In the data rows, the value 128 means zero.
Here is a table of points, one per row:
[122 139 118 123 154 155 156 104 161 140  95 128 119 100 166 117 140 143 179 129 154 128 177  90 124 164  90  80 106 122 124 117 123 134 120 131 142 161 116 145  61 110]
[102 157 138 101 102 123 110 136 109  86 138 113 101 164  97 138 136 139 255 140 134 155 117 191 122 149 159 164 146 133  86 130 124 149 149 166  71 131 106 104 152 156]
[178  81 142 116 161  71  91 127 136 120 177 173 119  90 133 125  73 152 139 138 165  82 154 103 143 105  77 104 193 136 110 109 209 161 120 101 149  69 141 147 114 117]
[144 139 116 117 120  81 135 101 125  72 177 110 169 145 142 131 115  64  58  90 155  90 135 129 100 101 122 139 110 100 111 133 148 100 185 149  87 136 108 114 147 173]
[128 101 113 126  97 168 109 113 120 132 116 113 111 198 103 127 176 112  49 126 111 181 130 170 102 157 153 148 138 180   0 153 112 139 151 180  97 126 153 126 194 156]
[104 136 140 136  94 161 121 112 169 113 147 100  18 142 120 149 146 122 102 149 148 155 129 185 131 124 145 134 127 151 118 109 123 133 189 124 146 119 131  80 149 124]
[128 165 116 137  86 116 101 231 107 145 146 110 110 152  92  79 136 105 107 163  84 136 139 117 139 126 117 161  98 150 102 115 151 109 109 166 131 112  92  60 101 157]
[120 135 169  65 154 119 163  98 163 114 136 137 143 120 170 150 143 180 143 143 132 138  98 138 143 124 182  88 113 121 124 122 127 126  99  63 146 169 118 141  66 127]
[126 109 107 191  76 159 182 176 125  67 190  93 114 167 114 147  96  97 152 123 134 171 161 136 140 142 188 159 136 101  18 235 115  51  89 175 108 100 172 126 151 158]
[141 122 139 108 164 125 154  85 127 129 120 138 161  95 162 129 121 192 102 125 132 125 127 135 144  72 154 120 112 122 114 121 110 138  87  69 161 146 127 179  73  89]
[171 105 139 164  76 141 112 169 126 175 143 132 124 146 138 120 150 126  95 121  91 117 136 114 134 140 163 134  81 147 154 146 158 129 160 162 120 149 112 146 156 142]
[157 159 141 152 171 128 103  93 159 134 135 186 117  95 188 163 118 135 157 110 146 145 134 115 161  99 115 132 151 116 101 133 139  74 105  81 112 114 114 131 110 114]
[142 127 154 122  99 141 166  93 174 117 124 105 139  94 154 147 204 106 173 108 124 164  88 130 141 139 154 159  46  98 157 124  89 153  89  74 178 146 118 144 102  73]
[ 97  65 162 202 171 159 142 128  39 195   0 177 143 142 154  47 105  45  83  93 104 152  57 133 104 222 129 126 145 228 255 126 108 208 128 166 117  96 129  87 153 188]
[134 100 117  98 124  96 154 120 148 117 103 170 142 124 111 133 135 138 175 116 129 123 151 119  85 174 128 132 113 113 172 118 119 147  98 124 172 119 115 208  98 145]
[ 84 217  97  80 103 125 116 116 178 102 149  87  74 180 144 162 158 123  97 127 127 166 109 174 103 130 166 176 161 166 154 151 137 109 156 122  90 133 176 133 153 140]
[151 101  92  92 182 150  82 133 134 121  91 147 134  81  98 118  81 136 154 123 137 116 151 117 129 157  71  93 183 125 172 110 119 168 141 139 115 143 117 210 100 130]
[150  98 141 105 150 104 127 111 149 138 121 160 150 138 146 127 124 153 144 139 145 128 132  98 129 166 106 137 119 129  95 137 155 159 105 106 130 116 145 169 151 131]
[100 182 105 112 141 105 143 108  98 135 121 127 189 113 162 168 121 127 124 146 161 138 111 108 121 118  90 120 119  77 103  97 133 124 135  66 142 145  98 135  51 104]
[129 121 156 120 160 110  88 105 154 135 151 137 118 105 188 139 114 119 130 126 147 109 138 116 114  93 102 109 129 103 107 116 126 151 102  63 127 158 131 151 104 123]
[141 170 118 142 170 109 161 103 147 108  71 141 145  90 152 117  98 152 158 150 107 152 138 106 120 112  85 104 137 163 103 128  91 145 101 115 179 122  97 173  86  85]
[157 134 185 147 126 119  82 169  69 145 153 112 114 105 117 153 140 100  94 130 181  60 124 134 114  96  94 112 138 132 208 105 156  74 219 150 121 143 144  69 122 142]
[ 37 130  96 163  93 121 211 136 119  79 187  90 162 131  51  75 111 157 156 146  79 196  31  80 190 130 195 119 188 132 109 203  78  75  46 173  22  75 251 106 206 115]
[125 104 136 141  79 149 101 162 107 178  99 147 144 136 114 104 122 115  89 112 131  65 140 106  73 116 135 154 106 103 176  93 124 137 150 162 118 135  98  73 164 156]
[143  79  73 135 187 132 146 108 146 111 112 136 153 136 121 113 113 158 126 116  81 145 184 111 114  45 123 108 129  67 156 115 116 184  71  61 199 114 103 195  81  96]
[132 128 150 137 121 126  89 166  58 170 151 133 135 147  62 165 139 104  94 133 129  86 121 173 137 134 129 122 117 133 138 123 154  99 151 151 173 150 149  90 255  89]
[113 152  97 124  98 160 111 154 109 178 147  55 109 123  60 114 141 155  82 133  86  32 144 129 197 120  87 121 114 110 174  87 115  76 201 215 101 129  94  10 153 116]
There is one direction along which these points spread out most. For each point below, how far along it does it lie, from 0 to 99? The average is 50, and the first point in the table lies past the average.
[134 100 117  98 124  96 154 120 148 117 103 170 142 124 111 133 135 138 175 116 129 123 151 119  85 174 128 132 113 113 172 118 119 147  98 124 172 119 115 208  98 145] 64
[128 165 116 137  86 116 101 231 107 145 146 110 110 152  92  79 136 105 107 163  84 136 139 117 139 126 117 161  98 150 102 115 151 109 109 166 131 112  92  60 101 157] 35
[129 121 156 120 160 110  88 105 154 135 151 137 118 105 188 139 114 119 130 126 147 109 138 116 114  93 102 109 129 103 107 116 126 151 102  63 127 158 131 151 104 123] 66
[143  79  73 135 187 132 146 108 146 111 112 136 153 136 121 113 113 158 126 116  81 145 184 111 114  45 123 108 129  67 156 115 116 184  71  61 199 114 103 195  81  96] 75
[151 101  92  92 182 150  82 133 134 121  91 147 134  81  98 118  81 136 154 123 137 116 151 117 129 157  71  93 183 125 172 110 119 168 141 139 115 143 117 210 100 130] 64
[144 139 116 117 120  81 135 101 125  72 177 110 169 145 142 131 115  64  58  90 155  90 135 129 100 101 122 139 110 100 111 133 148 100 185 149  87 136 108 114 147 173] 42
[132 128 150 137 121 126  89 166  58 170 151 133 135 147  62 165 139 104  94 133 129  86 121 173 137 134 129 122 117 133 138 123 154  99 151 151 173 150 149  90 255  89] 32
[141 170 118 142 170 109 161 103 147 108  71 141 145  90 152 117  98 152 158 150 107 152 138 106 120 112  85 104 137 163 103 128  91 145 101 115 179 122  97 173  86  85] 69
[100 182 105 112 141 105 143 108  98 135 121 127 189 113 162 168 121 127 124 146 161 138 111 108 121 118  90 120 119  77 103  97 133 124 135  66 142 145  98 135  51 104] 66
[141 122 139 108 164 125 154  85 127 129 120 138 161  95 162 129 121 192 102 125 132 125 127 135 144  72 154 120 112 122 114 121 110 138  87  69 161 146 127 179  73  89] 71
[142 127 154 122  99 141 166  93 174 117 124 105 139  94 154 147 204 106 173 108 124 164  88 130 141 139 154 159  46  98 157 124  89 153  89  74 178 146 118 144 102  73] 63
[ 37 130  96 163  93 121 211 136 119  79 187  90 162 131  51  75 111 157 156 146  79 196  31  80 190 130 195 119 188 132 109 203  78  75  46 173  22  75 251 106 206 115] 25
[157 134 185 147 126 119  82 169  69 145 153 112 114 105 117 153 140 100  94 130 181  60 124 134 114  96  94 112 138 132 208 105 156  74 219 150 121 143 144  69 122 142] 39
[104 136 140 136  94 161 121 112 169 113 147 100  18 142 120 149 146 122 102 149 148 155 129 185 131 124 145 134 127 151 118 109 123 133 189 124 146 119 131  80 149 124] 39
[150  98 141 105 150 104 127 111 149 138 121 160 150 138 146 127 124 153 144 139 145 128 132  98 129 166 106 137 119 129  95 137 155 159 105 106 130 116 145 169 151 131] 59
[ 84 217  97  80 103 125 116 116 178 102 149  87  74 180 144 162 158 123  97 127 127 166 109 174 103 130 166 176 161 166 154 151 137 109 156 122  90 133 176 133 153 140] 38
[126 109 107 191  76 159 182 176 125  67 190  93 114 167 114 147  96  97 152 123 134 171 161 136 140 142 188 159 136 101  18 235 115  51  89 175 108 100 172 126 151 158] 31
[122 139 118 123 154 155 156 104 161 140  95 128 119 100 166 117 140 143 179 129 154 128 177  90 124 164  90  80 106 122 124 117 123 134 120 131 142 161 116 145  61 110] 66
[125 104 136 141  79 149 101 162 107 178  99 147 144 136 114 104 122 115  89 112 131  65 140 106  73 116 135 154 106 103 176  93 124 137 150 162 118 135  98  73 164 156] 39
[120 135 169  65 154 119 163  98 163 114 136 137 143 120 170 150 143 180 143 143 132 138  98 138 143 124 182  88 113 121 124 122 127 126  99  63 146 169 118 141  66 127] 67
